Rotation paths and how fast each direction turns (deg/step)
Each turn is a multiple of 5 degrees from 10 to 175, or 0.
Each row of a path follows its step; steps can be skipped.
Path 1:
step 0: +0.37 -1.00 -0.96 +1.13 +2.03 +0.49 -0.24 -0.34 -0.80 +0.54 +0.26 -0.72 +0.56 -0.25 +1.13 +0.15 -0.05 -0.45 -0.93 -2.48 -3.64 +0.72 -0.73 +1.07 +1.49 +1.72 +0.03 -2.51 -0.33 +0.01 -0.33 +1.99 +1.26 +0.94 -2.07 +1.10 -1.70 +0.17 +0.49 +0.00 -1.85 +0.20 -0.46 -0.99
step 1: +0.74 +1.47 -1.20 -0.45 -0.21 +2.39 +1.66 +0.66 +0.69 +0.23 -1.18 +0.76 +0.54 -1.75 +1.56 -1.15 +1.85 -0.60 +1.03 -0.14 +0.15 -0.59 -0.26 -0.98 -1.44 +0.87 +1.61 -0.06 -1.26 -0.59 +1.73 +4.19 +1.46 -1.71 +0.18 -0.43 +0.03 +1.12 +0.78 -0.36 +0.68 -0.18 +0.51 +0.31
step 7: +0.81 +0.02 -0.65 +0.14 +0.07 +1.23 +0.52 +0.76 -0.26 +1.10 -2.84 +0.41 +0.88 -1.88 -0.77 +0.30 +0.88 -0.39 +0.97 -1.02 -1.17 -2.04 -0.56 -0.63 +1.65 +1.07 +1.42 -1.15 +0.34 +2.09 +1.89 +1.90 -0.72 -1.41 -0.27 -0.11 +0.48 -1.57 +0.66 +3.01 +0.09 -1.65 +1.04 -0.81
step 9: -0.57 +0.16 +0.66 -2.16 -1.31 +2.93 -0.46 +1.05 +0.68 +0.45 -1.31 +2.15 -0.42 -0.83 -0.85 -1.47 -1.19 -0.86 +1.60 -0.51 -0.81 +0.19 -0.46 +0.32 +0.47 +1.01 -0.84 -1.18 -0.53 +0.40 +1.05 +3.48 +1.63 -0.49 -1.81 -1.15 -1.04 +0.64 +0.23 +1.60 +0.35 -0.81 +1.14 -0.13
step 10: +1.18 +0.03 +0.84 +0.57 +3.08 +0.75 +0.27 -0.25 +2.03 -0.27 +0.16 -3.12 +1.14 -1.06 +1.26 +0.46 +1.13 +0.85 -0.99 -1.63 -1.22 -0.25 -1.16 -0.82 -0.25 +2.04 -0.29 -1.00 -0.19 -0.29 -0.39 +0.47 -0.74 -1.17 -1.95 -1.35 -0.69 +0.42 +0.14 +1.50 +1.14 +0.05 +2.72 -0.03
step 11: -0.28 -1.30 -1.52 -1.33 -0.74 +1.81 +0.05 -1.05 -0.20 +1.08 -1.87 +0.98 +0.46 +0.39 +1.74 -0.56 +0.12 -0.24 +1.58 -0.44 -2.33 -0.63 +0.32 -0.38 +1.54 +0.35 +0.87 +0.13 +0.24 -0.55 +1.70 +1.13 +2.41 -0.84 -0.44 +0.16 -0.78 -1.36 +1.23 +2.60 +1.91 +2.63 +0.13 -0.04
step 12: +0.07 +2.20 -0.78 +0.75 +1.01 +0.31 -1.33 +1.02 +0.17 +0.87 +0.03 -1.32 -1.35 -0.13 +0.92 +1.03 +0.57 -0.80 -0.33 -1.97 -0.84 -1.05 -0.42 -1.15 +1.42 +0.18 +0.64 +0.16 +1.39 -0.45 -0.50 +3.75 -1.27 +0.30 -1.90 -1.12 +0.86 +1.09 +0.29 +2.41 -1.25 -1.00 +2.27 -0.83
step 13: +0.19 -0.57 +1.08 +0.76 +0.79 +2.71 +0.83 +1.06 -0.57 +1.12 -1.66 -0.81 -0.21 -0.65 +0.32 +0.20 +0.21 -0.11 +0.86 -2.17 -2.31 -0.79 -0.15 +0.66 +1.52 +1.78 -1.24 -2.29 -1.41 -0.18 +1.69 +1.76 +0.94 -1.03 -0.47 +2.30 -2.12 -0.19 +0.37 +0.10 +1.10 +0.44 -1.35 +0.79
step 14: +1.01 +2.61 -0.25 -1.87 +0.83 +2.03 +0.57 -0.15 +1.31 -1.01 -0.76 -1.10 +0.29 -1.77 -0.27 -1.60 +0.64 -0.97 -0.58 -0.09 -0.26 -0.55 -0.57 -0.97 -1.15 -0.17 +1.53 +0.56 +0.20 -1.67 +0.11 +2.93 +0.81 +0.37 -2.73 -1.01 +0.52 +0.57 -0.83 +1.75 +0.83 +1.53 +1.33 +1.06
Directions:
+0.02 -0.08 -0.38 +0.50 +0.90 +0.98 +0.02 +0.32 +0.09 +0.07 -0.48 +0.02 -0.67 +0.13 +0.50 -0.22 -0.11 -0.80 -0.31 +0.30 +0.29 -0.37 +0.34 -0.04 -0.12 -0.20 -0.20 +0.10 -0.57 +0.25 -0.08 -0.25 -0.24 +0.58 +0.06 -0.60 -0.06 -0.29 +0.09 -0.25 -0.79 +0.81 -0.26 +0.30 : 20
-0.04 +0.12 -0.31 +0.21 +0.30 -0.68 +0.05 -0.61 +0.47 +0.10 -1.23 -0.14 -0.77 -0.18 +0.24 +0.65 -0.17 +0.23 +0.40 -0.32 +0.70 +0.28 +0.84 -0.28 +0.18 -0.31 +0.15 +0.14 +0.31 +0.22 +0.35 +0.45 -0.23 -0.38 -0.24 +0.56 -0.01 +0.28 +0.40 -0.19 -0.05 -0.16 -0.51 -0.07 : 70
-0.37 +0.47 +0.61 +0.58 +0.58 -0.21 +0.24 +0.00 -0.83 -0.29 -0.54 -0.27 +0.23 +0.04 +0.35 -0.01 -0.40 +0.91 -0.20 -0.40 +0.45 -0.55 -0.17 +0.68 -0.19 +0.16 -0.47 -0.68 -0.50 +0.10 -0.19 -0.30 -0.26 -0.32 +0.40 +0.08 +0.25 -0.32 +0.09 +0.55 +0.21 +0.17 +0.12 -0.58 : 135
-0.60 -0.19 -0.84 +0.91 -0.60 +0.65 +0.01 +0.16 -0.01 +0.12 -0.06 +0.36 -0.18 -0.61 -0.89 -0.18 +0.01 +0.40 -0.69 +0.83 +0.52 +0.10 -0.04 +0.00 +0.06 +0.30 -0.01 +0.21 -0.22 -0.10 +0.20 +0.47 +0.05 -0.70 -0.14 +0.06 +0.34 -0.44 +0.40 +0.28 +0.42 -0.06 +0.04 +0.05 : 170
+0.09 +0.05 -0.70 +0.28 -0.50 +0.00 -0.05 -0.08 -0.88 -0.42 +0.09 +0.09 -0.12 +0.79 +0.36 +0.34 -0.04 -0.32 +0.10 +0.21 -0.12 +0.21 +0.07 -0.20 +0.53 +0.84 -0.60 +0.11 +0.02 +0.34 -0.03 +0.43 -0.74 +0.61 +0.19 +0.45 +0.19 +0.35 -0.64 +0.83 -0.09 -0.35 -0.46 +0.13 : 85
+0.37 +0.66 +0.28 -0.12 -0.32 +0.39 -0.49 +0.16 +0.37 -0.62 -0.51 +0.60 +0.28 +0.74 -0.48 +0.24 -0.05 +0.24 +0.02 -0.16 +0.19 +0.26 -0.42 -0.15 -0.34 -0.74 +0.03 +0.22 +0.37 +0.28 +0.28 +0.93 -0.33 +0.03 +0.31 -0.93 +0.25 -0.41 -0.29 +0.09 -0.22 +0.15 -0.04 -0.66 : 140
Path 2:
step 0: -0.05 +2.56 +1.46 +0.43 -0.96 +0.17 +0.14 -0.96 +0.13 -1.31 -0.98 -0.01 +0.48 +1.36 +1.64 -1.07 +0.82 -0.01 +0.87 +1.07 +0.97 +0.87 -1.67 -1.23 +0.89 +0.05 -2.72 -1.40 +0.21 +0.71 -1.24 -2.75 -1.47 +0.95 +0.89 -0.11 +0.24 -2.41 -2.18 -0.10 -0.19 +2.37 -1.59 +0.55
step 2: +0.19 -1.51 +2.70 +0.58 -0.97 +0.03 -0.70 +0.93 +1.07 -0.03 -0.83 -1.11 -2.12 +1.26 +1.09 -1.48 +0.42 -0.23 +0.08 -1.00 +0.62 -0.12 +0.11 +0.72 -0.22 -0.36 -0.81 -0.82 -0.49 -1.38 -3.76 -2.08 -0.02 -0.29 -0.78 -3.03 +0.85 -2.11 -0.28 -1.18 -0.53 +0.30 -1.79 +0.49
step 3: -1.67 +0.82 +2.50 +0.74 -1.64 +1.04 -0.95 -0.59 -0.11 -0.67 -0.32 -2.35 +0.04 +0.03 -0.15 -0.87 +2.67 -0.52 +1.06 +1.03 -0.13 -1.32 +0.65 +1.17 -1.18 -0.79 +1.39 +1.72 -2.22 +2.38 -1.11 +0.24 +0.47 -0.63 +2.42 -0.39 +0.46 -0.48 -1.62 -1.81 -0.66 +1.00 -0.70 -0.99
step 6: +1.19 -0.73 +0.88 -0.99 -1.44 +0.80 +1.44 -0.31 +1.35 -1.38 +0.31 -2.14 +2.58 +1.46 -1.73 -3.08 +0.47 -1.71 +0.64 +0.77 -2.72 -0.85 +1.08 -0.08 -0.84 -0.68 +0.60 -0.58 +0.74 +1.13 +0.59 -1.66 -0.71 +1.12 -1.01 -0.78 -0.77 -1.27 +0.20 -1.65 +0.89 +0.06 +1.30 +0.61
step 7: -0.63 +0.00 +0.80 -1.66 +1.38 -0.61 -0.24 +1.42 +1.27 -0.63 -0.06 -1.70 +0.60 +0.28 -0.59 -0.82 +1.38 +1.02 +2.52 -0.66 -0.21 -1.03 -0.33 +0.48 +0.89 +1.23 -0.02 -0.01 -0.34 -2.00 -2.45 -2.77 -0.32 -0.54 -0.69 -0.21 -3.32 -0.66 -2.06 -1.54 -1.01 -0.16 +0.17 +1.83
step 9: +1.81 +2.07 +1.44 -1.67 +1.29 -0.15 +1.37 -1.72 +1.46 +0.28 -1.06 -0.97 -1.82 -0.81 +1.61 -1.48 +1.74 -0.10 +1.84 +0.58 +0.53 +0.94 -0.17 +2.58 -0.70 -0.23 -1.34 -1.33 -0.03 -0.19 +1.37 -2.62 +0.32 +0.04 +0.51 -1.01 -2.31 -0.61 -0.30 -1.18 +0.84 +1.09 -0.59 +0.58
step 10: +1.90 +0.52 +1.51 -1.21 +1.97 +0.72 -1.57 -0.65 -0.02 -0.01 +1.20 -2.00 -1.36 -0.37 -0.10 -0.58 +0.33 -0.43 +2.29 +0.59 +1.60 -1.77 -1.25 -1.04 +1.24 -2.16 +1.09 -0.29 -1.17 +2.05 +0.73 -0.84 +1.83 +2.05 -0.33 -0.66 -1.03 -0.04 -1.08 -0.37 -1.74 -1.90 +1.07 -0.80
step 11: +1.82 +0.82 +0.37 -1.12 -0.27 +0.96 -0.87 -0.30 +0.62 -0.22 -0.76 -1.24 -0.53 +1.30 +0.29 -3.32 -0.75 -2.30 -0.25 -1.04 -0.46 +1.09 -0.84 +0.27 -0.09 +1.68 -2.32 -1.94 +0.09 +0.27 -0.69 -1.42 +1.10 +1.26 +0.66 -2.07 -0.42 -1.99 +0.29 -1.63 -0.69 -1.30 +0.81 -2.36
step 14: -1.10 +3.15 -0.03 -0.24 -0.92 +0.48 +1.28 +0.05 -0.17 -0.04 -0.57 +0.38 -2.05 -0.08 +0.90 -1.13 +2.28 +1.56 +1.97 +1.43 +0.42 -0.37 -1.25 +0.95 -1.11 +1.27 -0.06 -0.42 -0.79 +1.50 -2.53 -0.38 +0.04 +0.93 -1.31 -0.24 -0.97 -1.98 -0.80 -1.34 +2.19 -1.47 -0.97 -1.39
Directions:
+0.04 -0.42 +0.39 -0.27 +0.92 -0.09 +0.08 +0.00 +0.27 -0.51 +0.37 -0.68 -0.22 -0.25 +0.25 +0.67 -0.89 +0.33 +0.16 -0.32 +0.22 -0.24 +0.15 -0.13 +0.28 +0.33 +0.28 +0.17 -0.15 -0.38 +0.08 -0.12 +0.68 +0.13 -0.73 +0.02 +0.13 +0.77 -0.04 -0.26 +0.02 -0.21 -0.42 +1.01 : 130
-0.53 +0.01 +0.19 -0.12 -0.21 +0.13 +0.69 +0.11 +0.44 -0.43 -0.14 -0.01 +1.38 -0.11 -0.29 +0.05 -0.69 +0.24 +0.07 -0.06 -0.13 +0.12 -0.46 -0.55 +0.37 +0.52 -0.11 -0.71 +0.53 +0.04 -0.27 +0.49 -0.07 +0.44 -0.24 +0.68 -0.18 -0.73 -0.27 +0.06 +0.09 -0.03 +0.38 +0.01 : 55
-0.09 +0.01 +0.33 -0.18 -0.61 +0.19 +0.03 -0.13 -0.50 +0.37 +0.71 -0.42 -0.33 -0.32 -0.37 -0.67 +0.66 +0.24 -0.38 -0.58 -0.01 -0.25 +0.03 -0.02 +0.47 -0.59 +0.21 -0.44 +0.74 -0.09 +0.08 +0.38 +0.76 -0.33 -0.52 -0.22 -0.03 -0.42 -0.31 +0.26 +0.75 -0.56 -0.14 +0.42 : 90
-0.17 +0.49 -0.44 +0.42 +0.30 -0.17 +0.45 +0.04 +0.39 +0.00 +1.00 -0.34 -0.41 +0.49 -1.36 +0.05 +0.21 +0.03 -0.28 +0.44 -0.24 +0.23 +0.29 -0.23 -0.08 +0.35 -0.13 +0.44 -0.25 -0.14 -0.61 +0.32 -0.40 +0.07 -0.48 +0.05 -0.16 +0.34 +0.04 -0.40 +0.72 +0.31 +0.30 -0.19 : 40
+0.64 +0.52 +0.00 +0.09 +0.17 +0.19 +0.18 +0.32 -0.49 +0.10 +0.55 +0.07 -0.57 +0.27 +0.33 +0.24 -0.46 -0.62 +0.18 +0.52 +0.02 +0.44 -0.55 -0.58 +0.05 +0.18 +0.41 +0.00 +0.67 +0.86 +0.91 -0.02 +0.02 +0.57 -0.08 +0.06 -0.45 -0.18 -0.49 +0.20 +0.26 +0.43 -0.57 -0.07 : 70
-0.96 +0.12 -0.41 +0.33 -0.38 +0.32 -0.61 -0.12 -0.31 -0.02 -0.30 -0.02 +0.00 -0.09 -0.31 +0.82 +0.51 -0.24 +0.47 +0.24 +1.03 +0.03 +0.67 -0.34 +0.72 -0.30 +0.11 -0.36 -0.15 +0.34 -0.08 -0.34 +0.17 +0.25 -0.18 +0.56 -0.71 +0.11 +0.08 -0.50 -0.09 -0.12 -0.35 +0.03 : 155
